(in the rows, 128 means zero)
name the system of each run:
trace 1, kof (11 x 18):
[[125 125 111 131 102 147 138 134 158  95 119 138 128 112 125 155 104 152]
 [131 132 127 127 111 112 142 148 118 128 118  89 157 131 151 110 158 105]
 [134 118 107 135 137 146  95  88 121 155 135 122 118 129 138 143 145 139]
 [123 145 129 111 132 124 134 112 154 108 111 143 134 159 117 112 109 129]
 [108 135 147 121 128 118  94 145 114 101 157 120 132 130 132 140 132 122]
 [102 109 113 133 113 135 119 122 110 142 116 125  95 120 132 104 113 135]
 [127 152 158 145 124 122 154 110 131 143 118 116 129 115 127 136 115 142]
 [123 132 131 126 107 145 132 155 128 126 113 138 133 128 148 160 146 145]
 [134 124 117 152 131 124 132 133 126 147 119 130 139 146 135  96 162 122]
 [153 139 110 155 144 122 105 110 144 128 145 132 123 134 117 141 128 147]
 [143 142 108 102 119 115 116 146 138  98 124 122 127 152 128 124 107 130]]
trace 2, Met (11 x 18):
[[158 109 144 140 121 105 133 114 145 136 149 165 110  92 195 169 108 136]
 [119 157 133  98  95 166 143 165 167 130 143 128 108 153 183 120 132  74]
 [133 151 147 150 140 175  84 118 144 128 169 103 120 106 101 141 158  78]
 [146  95 116 122  90 155 124  93 144  76 103 107 106 109  65 120 144 125]
 [116 100 113 101 132  95 181  84 116 105 146  88 171 139 104 122 152 151]
 [ 83  82  85 110 141 124 121  95 107 143 129 139 163 130 162 163 116 178]
 [ 77 138 145 140 125 109 111 110 139 133  91 154 139 134 206 107  88 121]
 [109 171 186 155 108 135 116 132 148 128 170 161  77 121 176 139 121 125]
 [107 176 140 137  85 198 121 174 151 119 150 105  77 136 112 124 148 107]
 [144 154 132 167 118 155 107 120 125 105 126  68 139 118  55 130 180 131]
 [161  92  92 120 120 104 134  83 107  94  89 109 140 137  76 132 170 192]]
trace 3, sozo (11 x 18):
[[132 145 149 158 126 151 148 128 166 136 101 139 127  96 112 121  96 104]
 [146 113 123 126  99 148 168 150 167  95 149 125 143 110 116 144 152 111]
 [135 103  85 120 127 154 126 134 130 146 147  91 157 127 136 130 168  95]
 [140 117  98 107 152 123 111  68 142 139 118 112 157 139 136 121 116 101]
 [133 108 142  82 132  94 115  80 131  91 142 143 114 138 148 133 104 120]
 [ 81 117 157 108 115 116  98 135  88 124 167 135  83 125 153 121 110 123]
 [ 72 162 160 154 117 153 118 144 113 145 115 117 103 106 128 123  80 125]
 [107 159 153 154  86 157 168 150 161 103  88 112 136  98 124 139 115 145]
 [121 121 111 151  89 160 166 144 158 122 119 112 158 121 149 131 193 138]
 [135 121  73 146 140 154 119 103 164 155 126 124 168 165 149 113 177 117]
 [167 133  88 109 156 102  86  78 161 103 139 147 145 180 141 113 127 117]]
trace 4, bur (11 x 18):
[[126 137 139 138 155  75 130  92  63 164 135  83 121 121 105 120  93 172]
 [116 133 179  89 124  94 167 153  75 138 103 134 118 109 136 176  93 180]
 [100 114 172 148 105 129 182 202  98 174 102 147 138 105 163 122 164 127]
 [147 135 119 202 145 177 159 170 162 202 125 169 138 102 131 138 153 131]
 [224 159 102 152 142 151 148 163 199 132 115 145 142 135  96 127 130  94]
 [236 117  90 103 141 115  98 131 133 107 152 103 132 151 102 125 185  83]
 [172  83  89  77 166 103  83  58  76 146 121 108 118 158  90 109 149 121]
 [100  85 167  65 175  62 130  55  67 130 128 136 132 126 101 123  80 133]
 [ 55  60 176  84 123  94 165 140  70 134 160 156 109  76 154 144  73 138]
 [ 53 102 151 154  92 170 200 171 125 195 136 127 117  57 184 131  90 106]
 [136 169 135 183 100 216 189 157 215 172 116 123 148  67 165 175 128  93]]
trace 5, vafe (11 x 18):
[[ 66 159 136 109 104 131 135 108 137 103 151 117 143 173 177 148 153 159]
 [ 72 148 122 155 128 133  73 118 131 124  95 147 138 166 165  88 131 136]
 [127 153 145 184 119 100 100  93 159  83 129 151  95 138 132  83 107 149]
 [117 178 136 144 101 113 140 160 141  83 159 123  99 164 119 114 121 172]
 [102 181 141 140 113 124 112 146  95 120 101  76 137 156 112 112 153 156]
 [150 147 124 147 123 104 112  83 113 121  66 112 136 138 118 131 137 180]
 [153 132 129 131 137  78 155 121 132 109 118 159 154 162 130 126 145 181]
 [130 142 127 153 162  89 110 167  99 147 152 151 153 161 131 126 152 163]
 [162 154 121 161 156  93  87 156  98 156 114 133 114 132 121 107  99 136]
 [196 161 159 126 131  97 136 145 117 129 122 128  96 125 105 128 117 127]
 [163 147 153 105 129 140 148 166 103 139 113 126 118 138  82 154 164 143]]
trace 6, mufa (11 x 18):
[[119 118 130  92 131  90 130 130 117 112 139 153 123 152 156 133 106 156]
 [ 86 145 139 140 147 125 110 155 106 157 164 135 123 143 150 118 123 126]
 [133 158 144 157 134 157 102 140 146 145 116 139 105 116 117 123 103 104]
 [161 141 165 135 101 133 156 146 145 115 114 140  96 116 109 123 142 127]
 [139 118 112 135 107 139 162 152 116 135 128 115 126 131 111 136 175 162]
 [145 120  83 136 144 124 123 121 120 139  93 109 172 141 113 132 143 149]
 [158 112 112 107 159  82 105 105 121 113 133 145 153 141 141 149 114 138]
 [116 116 125 100 144 103 113 142 112 136 181 149 108 151 155 118 103 114]
 [102 151 152 131 147 149 114 143 115 164 155 121  99 124 120 109 102  85]
 [135 141 171 137 117 164 136 136 133 135 102 131  95  89  90 132 117 104]
 [133 100 149 140  96 142 181 139 126 123  95 136 123 100 102 131 162 146]]
trace 7, mufa (11 x 18):
[[128  97 137 143 140 140 161 114 156 130 112 168 143 115  91 113 135 127]
 [129 100 112 140 128 125 150 143 137 109 156 123 163  98 117 161 131 146]
 [146 103  85 127 121 113 127 148 117 140 119  99 152 109 166 130 122 118]
 [165 135 129 113 138 114 124  93 128 160 133 115 127 133 165 126 135  99]
 [124 128 135  77 129 151 124 111 140 136 151 144 107 152 132 135 132  94]
 [ 87 112 143 118 125 155 116 122 128 110 140 121 128 123  92 103 135  93]
 [103 104 130 145 115 142 129  97 123 115 116 112 114  82  91 134 106 140]
 [110 118 136 127 103 121 171 119 126 126  97 116 141 104 145 141 107 157]
 [114 134 134 139 118 126 138 133 127 147 119 123 157 127 185 153 152 148]
 [138 139 106 147 128 143 102 125 159 140 127 145 138 147 177 122 144 111]
 [151 148 116 126 121 130 112 114 170  98 164 126 118 156 133 110 134  95]]
trace 8, lufib (11 x 18):
[[141 158 170  80 154 100 117 101  82 166 137 130  99 141 146 158 100 134]
 [ 81 130 183  97 122 152 135 178 106 134 103 173 106 123 124 148 114 133]
 [ 78 117 184 186 114 140 148 145 108 133 119 125 134  82 102 111 164 127]
 [126 110 103 191  98 158 167 106 162 129 105 100 137  70 108 145 119 167]
 [189 149  76 149 107 126 168 136 192 115 112  97 176 137 159 132 147 117]
 [205 125  67 115 148 132  88 122 145 154 169 129 127 164 158 140 171 100]
 [166 116 103  77 170 110  95 115 119 153 151 173  83 191 115  85 109  91]
 [108 133 183  63 168  96 108 130  78 109 176 144  99 148  74 122  82 106]
 [ 45 101 180  86 102 120 121 162  58 102 118 111 119  84 106 143  85 144]
 [ 58 117 183 154  83 131 174 118  89 144  58  88 162  62 150 137 135 152]
 [122 129 133 196  96 175 178 100 190 144  74 127 175  71 174 177 163 169]]
trace 9, kof (11 x 18):
[[159 140 133 124 133 141 108 123 122 126 128 129  93 115  91 150 104 137]
 [135 119 146  86 117 121 162 156 108 119 117 120 118 133 100 130 127 129]
 [124  99 134 120 145 127 145 138  89 164 147 128 140 114 114 147 150 134]
 [142  93 114 136 148 123 151 125 141 153 113 166 139 113 125 132 112 134]
 [167 130 139 135 131 109 146 145 153 124 144 145 138 121 152 135 133 104]
 [155 122 104 127 116 158 120 146 146 140 156 123 106 130 148 127 141  89]
 [149 135 116 120 131 152 127 106 143 133 124 101 121 124  95 111 125  91]
 [134 118 138  89 124 137 120 103 125  92 128 110 133 121  86 156 127 123]
 [ 93  83 125  85 119 121 144 120 104 109 136 120 144 128 116 129 133 134]
 [ 92  94 133 134 147 110 145 108 113 151 143 130 152 106 146 137 112 137]
 [118 115 136 142 121 126 143 123 156 135 121 158 135 107 177 139 103 123]]
trace 10, sozo (11 x 18):
[[159 114  95 147 156 140  51 116 119 153  75 169 162 164 138 138 196 148]
 [182 118 120 150 162  74 101  79 137 120 126 177  92 171 100  59 129 135]
 [154 146 133 108 155  88 107 144 100 106 222 149  81 160  94 155 102 172]
 [124 149 132  95 124 115  98 205  43 148 105 102  98 130 105 133  87 149]
 [138 155 190 167 125 118 160 137  83 165  55  97 132  69  96 143 120 161]
 [138  94 142 155 109 159 219 141 146 160  93 169 126  90 101 154 161 176]
 [135  79  88 159 157 141 174 187 155 160 144 170 199 134 123 111 184 119]
 [214 110  54 163 177 118  89 133 170 156 147 144 176 131 144 127 134  85]
 [240 130 107  73 148  90 119 103 149 122 164 124  96 156 131 110 112  62]
 [150 130 174  34 149 118  88 111  68 120 184 105  88 141  95 163 129  81]
 [ 72  90 172  81 130 147  88 112  44 134 100 103  90  76  63 141  76 116]]
trace 11, lufib (11 x 18):
[[170 185 123 117 112  93  89 167 144  76 126 113 144 155 175 155 115 137]
 [141 126 124 111 106 119  97 145  78 164 140 134  71 170 168 119 183 146]
 [109 155 152 132 166 145 137 111 109 183 109 155  99 159  80 104 118 154]
 [123 153 171 147 145 119 114 167 129  79 119 150 150 110  67 159 102 154]
 [128  98 119 161  89  90 134 173  90 102 129 107 134  96 141 124 150 166]
 [146 137 101 161 126 119 172 106 112 197 101  90 138 120 158 127 132 162]
 [185 168 128 138 152 148 131 149 167 159 101 154 147 136 142 164 123 123]
 [183 116 124 140 133 128 107 180 138 128 161 169 104 142 129 113 169  95]
 [144 103 110 129 147 118 137 119  99 162 172 121  83 127  80  90 121 117]
 [138 140 132  84 145 113 149 135 107 119 115  99 138 116  80 140  65 120]
 [131 104 161  86 109 106 129 159  86 109 101 110 154  92 140 168 131 120]]
trace 12, Pano (11 x 18):
[[133 127 151 124 119 104 135 183 148  87 149 145 141 102 147 138  93  98]
 [104 106 104 150 105 173 112 164 125 156 139 112 113  96 155 117 140  85]
 [140 154 120 149 121 175 161  90 174 165 100 101 117 122 113 110 129 106]
 [166 132 118  79 118 138 148 100 164  87 124 111 155 136 113 172 136 122]
 [100  68  94  84 134 115 112 106 107 109 130 124 165 149 141 123 150 120]
 [ 88 115 122 137 155  98 109  66 116 143 143 135 125 135 148 107  84 147]
 [125 152 161 117 115 102 114 129 135  99 131 155  88 123 168 135  64 133]
 [ 97 138 177 132  84 145 122 179 115 119 134 125 100 106 160 119 145  89]
 [ 95 132 144 166 100 201 152 121 147 167 122 123  98 104 112 128 167 126]
 [142 141 112 143 110 162 178 105 185 102 103 124 149 137  89 141 154 159]
 [143 112  76 112 119 106 126 119 139  80 132 107 190 156 139 149 168 160]]
trace 13, Met (11 x 18):
[[218  98  93 154 156  79 108  85 116 157 151 133  81 132 117  90 131 125]
 [165 135  94  37 148 113 153 116 135 126 128 124 108 169 113 135  56 122]
 [ 96 121 165  65 176 103 100 150  69 141 140 117 160 114 122 146  91  73]
 [100  67 167 131 124 151 143 128  88 182  94 150  84  56 124 117 103 102]
 [123 137 161 161 123 157 238 154 174 164 113 136 148  84 115 132 114 116]
 [158 120 104 170 128 152 147 207 165 122 155 142 197  97 131 187 172 131]
 [200  98  56 168 105 130  96 149 162 123 105 118 154 130 173 101 193  88]
 [232 138  89 111 142 102 110  45 171 115 157 115 113 161 152 125 147  99]
 [137 112 108   4 147 126  89  75 136  77 170 129 110 180 119 146  96  88]
 [ 38  83 161  52 145 125  92  76  73 123 157 101 119 110 106 107  80  67]
 [ 31  82 186 126 109 151 187  78  96 155 114 114  97  35 104 139  65 140]]
trace 14, vafe (11 x 18):
[[124 125 195  99 131 122 183 184 149 102 152 189 123 122 107 149 128 116]
 [ 90 119 136 161 122 183 111 207  99 154 121 118 142  90  96 154 155 122]
 [165 107  87 168 117 151 149 107 143 161  71  80 137  62 115 132  96 122]
 [195 119 103  97 117 119 196 100 176 123 159 103 155 123 163 174 146 120]
 [122 114  79  78 148 153 114 149 126 160 174 129 156 188 163 138 178  95]
 [116  94 107 123 175 131  53  83 116 156 139 146 115 139 118  83 111  72]
 [122 101 164  93 125 107 111 100 134  77 167 163  57 112 107 115  62 105]
 [ 57 131 195  91  81 146 167 182  98 102 142 128  88 110 118 129 118 120]
 [ 57 137 164 160  89 190 136 128 110 158  57  93 134  74 125 152 137 140]
 [148 124 107 173  97 152 172  93 195 117  58 121 176  82 162 158 124 153]
 [159 129  68 158 112 124 167 137 199 115 171 121 184 149 186 143 182 136]]
trace 15, Pano (11 x 18):
[[101 116 107 115 109 136  96 141 107 111 157 121  95 151 132 110 138 133]
 [ 94 157 151 142 124 137 125 108 110 135 112 103 109 134 108 108 115 146]
 [143 144 160 123 103 122 138 124 115 111 107 123 109 115 124 160 135 166]
 [120 110 141 128 115 114 155 160 108 135 120 140 139 138 138 122 173 146]
 [113 134 115 176 153 136 127 139 131 162 146 149 146 141 123 133 144 157]
 [162 151 103 157 135 123 104 143 156 115 119 148 125 144 123 123 116 143]
 [164 146 118 124 130 113  98 151 119 112 146 102 125 144 128 116 149 108]
 [133 133 118 106 137 144 107 125  94 159 142 105 101 144 106 122 137 119]
 [134 132 155 108 145 120 133 110 105 133 106 125 120 128  80 129 107 140]
 [135  96 149 118 124  97 144 139  97 119 125 133 134  93 118 152 122 150]
 [113  99 123 150 131 115 163 161 113 166 126 142 137 104 150 120 127 143]]
trace 16, bur (11 x 18):
[[141 161 154 122 156 109 121 157 117 124 134 116 177 125 117 163 124 121]
 [161  96 123 125 111 119 106 153 107 127  99 154 103 117 151 132 144 134]
 [130 136 143 148 142 125 158 113 128 173 135 132 113 144 128  87 147 118]
 [138 135 130 115 158 147 126 139 130 135 150 140 136 122  86 167 109 131]
 [150 103 126 118 107 113 129 151 114 111  97 112 129 103 116 111 125 104]
 [147 108 124 140 127 116 151  96 117 163 148 117 120 115 148 131 153 135]
 [126 130 118  92 145 143 155 122 137 148 114 140 144 145 118 146 111 130]
 [129 113 145 123 139 117 118 149 127 111 126 136 157 115 131 129 134  94]
 [141  98 108 141 120 136 121 116 133 145 137 142  96 113 147 118 131 121]
 [126 143 128 114 132 142 153 105 149 144 135 114 121 138 124 116 109 104]
 [129 124 132 104 128 141 113 129 126 106 133 112 145 114 114 161 131 114]]

runs to name:
trace 17 (2 x 18):
[[107 193 169 108 131 141 120 158 141  96 190  98 144 173 118 135 173  93]
 [118 100  83 140 111 169  37 130 101 107  91 123 112 116  96 139 145 153]]
 => bur
trace 18 (2 x 18):
[[172 130  79 138 126 136  96 177 163  77 141 159 133 152 102 130 134 134]
 [170 126  89 117 134  86 103 141  99 109 160  77 117 145 110  89 122 105]]
 => kof
trace 19 (2 x 18):
[[147  89 133 119 135 106 129 107 129  99 147 151 109 127 101  97 134 108]
 [ 97 116 114 114 125 121 145 134 114 120 172 105 116 117 116 127  89 139]]
 => Pano
trace 20 (2 x 18):
[[109 126 110  96 133 151  78 110 125 112 127 128 143 149 137 169 142 132]
 [ 92 108 124 124 129 108  95 101 132  96 123 143 124 145 139  78 104 110]]
 => mufa
trace 21 (2 x 18):
[[121 162 107 141 157 182  66 134 164 145 164 187  86 189 119 112 132 105]
 [135 152 131 150 129 118  65 119 142  61 145 108  89 130  64  82  80  94]]
 => Met
trace 22 (2 x 18):
[[ 88 151 150 115 135 109 121 131  79 154 167  73 150 140 163 125 152 106]
 [109 119 143 140 117 179 100  89 113 163  87 145  80  98 122 155 130 154]]
 => Met
trace 23 (2 x 18):
[[125  95  96 143 119 141 152 136 129 156 113 125 151 119 142 120 158 130]
 [147 137 107 142 155 127 134 111 162 150 127 143 159 138 139 132 117 120]]
 => bur
trace 24 (2 x 18):
[[111 123 116 146 128 134 167 111 129 159  92 107 156 113 132 129 123 153]
 [134 117 123 135 127 117 162 123 158 130 114 161 162 133 162 141 142 148]]
 => sozo
trace 25 (2 x 18):
[[ 98  79 135 189 154 135 114 152 117 163 164 188 127 112 122  91 172 119]
 [123 142 101 175 148 142 122 150 145 145 162 129 101  90 106 135  34 135]]
 => vafe
trace 26 (2 x 18):
[[140 103  95 171 124 134 172 148 133 160 121 123 127  99 100 103 120 142]
 [170 158  92 143 139 129 163 147 154 144 120  93 175 121 131 157 114 133]]
 => Pano
trace 27 (2 x 18):
[[ 99 148 144 152 137 138  98  71 117 152 136 126 130 124 165 175 147 173]
 [121 144 109 127 127 121 125 143 170 113  84 175 143 164 167  97  91 119]]
 => vafe
trace 28 (2 x 18):
[[164 127  99 140 118 144 163 162 143 164 104 110 141 108 140 123 126 102]
 [195 140 127 133 141 138 133 121 149 155 123 123 146 125 139 150 162 100]]
 => bur
trace 29 (2 x 18):
[[134  66 139 136 121 115 138 155  90 178  76 161 122  88 163 117 129 132]
 [162 152 145 161 141 135 196 148 169 187 115 158 135 125 157 114 120 109]]
 => Met
trace 30 (2 x 18):
[[165 121 121  86 147 119 153 109 133 131 121 145 131 158 100 134 130 131]
 [103 105 129  95 155 118 117 143  99 119 155 136 152 138 102 138 139 129]]
 => mufa
trace 31 (2 x 18):
[[126 121 118 152 152 176 117  56 147 179 161 164  93 150 112 133 171 146]
 [112 140 126  93 155 137 140 126 158  79 114 140 150 151  49 112  72 112]]
 => bur
trace 32 (2 x 18):
[[182 141 120 130 132 141  91 108 130 145  92 150  89 143 115 128 136 132]
 [157 120 141 108 142 110 159 126 147 106 136 153 133 146  72 110 137 122]]
 => vafe
trace 33 (2 x 18):
[[103 118 132 152 110 120 158 102 132 130 111 158  92 141 127 101 131 192]
 [105 184 133 162 144 130 149 151 151 126 149 117 171 147 118 145 129 160]]
 => lufib
trace 34 (2 x 18):
[[160 113 138 125 124  95 127 126  95 126 106  99 149 113 128 132 157 127]
 [140 103 129 129 140 136 139  92 113 173 130 141 101 118 130 136 137 142]]
 => sozo
trace 35 (2 x 18):
[[134 109 120 121 120 142 107  95 114 160  99 107 142 145 168 105 195  88]
 [119 129 132 126 162 135 100  45 155 129 137 159 118 154 116 115 125 118]]
 => sozo
trace 36 (2 x 18):
[[130 117 133 170 162 122 116 153  90 155 136 109 154 121  63  99 172 115]
 [171 109  90 122 147 113 115 107 101 140 122 110 114  96  90 165  78 169]]
 => vafe
